In the rows, 128 means zero.
A single turn carries every row of the set below to another of its rows. Some are shown first; where does it send the rows asked next?
tud: [114 105 102 130 145 102 110 147 116 146 128 141 133]
fitil: [134 121 143 137 127 100 126 162 146  95 144 132  99]
sazum: [148 104 135 151 125 162 123 117 125 132 129 137  95]
fiv: [135 119 154 114 118 129 111 112 118 134 152 110 149]
Ramiz: [113 102 104 130 145 101 107 147 118 141 124 144 139]
fir: [147 108 134 157 121 159 127 118 128 131 127 137  93]
gege: [118 104 105 129 145  99 119 152 116 139 122 146 143]
dis: [132 121 144 135 122 106 125 164 142  96 145 132  94]
Tuni: [133 116 154 116 122 129 113 118 114 140 154 108 151]
tuf: [141 140 129 119 143 146 129 134 135  94 142  87 140]
Mana: [117 123 125 148 156 147 120 143 123 136  95 134 158]
pesi: [137 117 148 109 123 132 120 112 112 131 150 114 157]
zamub: [147 107 133 155 126 156 130 120 125 138 129 136  90]
tuzo: [147 136 121 120 131 147 127 139 137  99 146  83 135]
Zelo: [103 139 114 168 118 147 125 136 124 118 103 141 119]
Dulu: [118 132 129 159 151 146 113 140 123 136  96 139 150]
ruvu: [148 110 133 151 119 162 139 118 123 130 129 139  97]
muke: [138 121 126 147 130  98 136 150 150  97 130  88 143]
Lav: [104 133 112 170 114 148 136 134 129 115 104 136 115]
gez: [132 130 125 150 130 101 137 137 144  91 137  86 140]
sama: [134 118 151 114 121 134 113 115 114 137 156 107 152]
mepe: [111 137 105 161 113 153 129 141 127 122  99 135 118]
vuf: [142 135 124 114 127 154 131 133 137  98 141  86 137]
poko: [137 119 142 137 124 100 133 157 144  89 139 137 102]
Biza: [134 123 147 132 126  99 119 158 145  95 142 135  99]
bim: [112  99 103 133 143  98 107 146 117 138 125 142 134]
ludo: [142 125 121 147 129 100 132 146 147 101 138  82 142]
Lel: [123 126 121 159 145 141 121 146 129 141  89 133 153]

Tuni -> bim
ruvu -> pesi
gez -> mepe
Where do these go?
zamub -> fiv
Lav -> vuf
ludo -> Zelo
Ramiz -> fitil

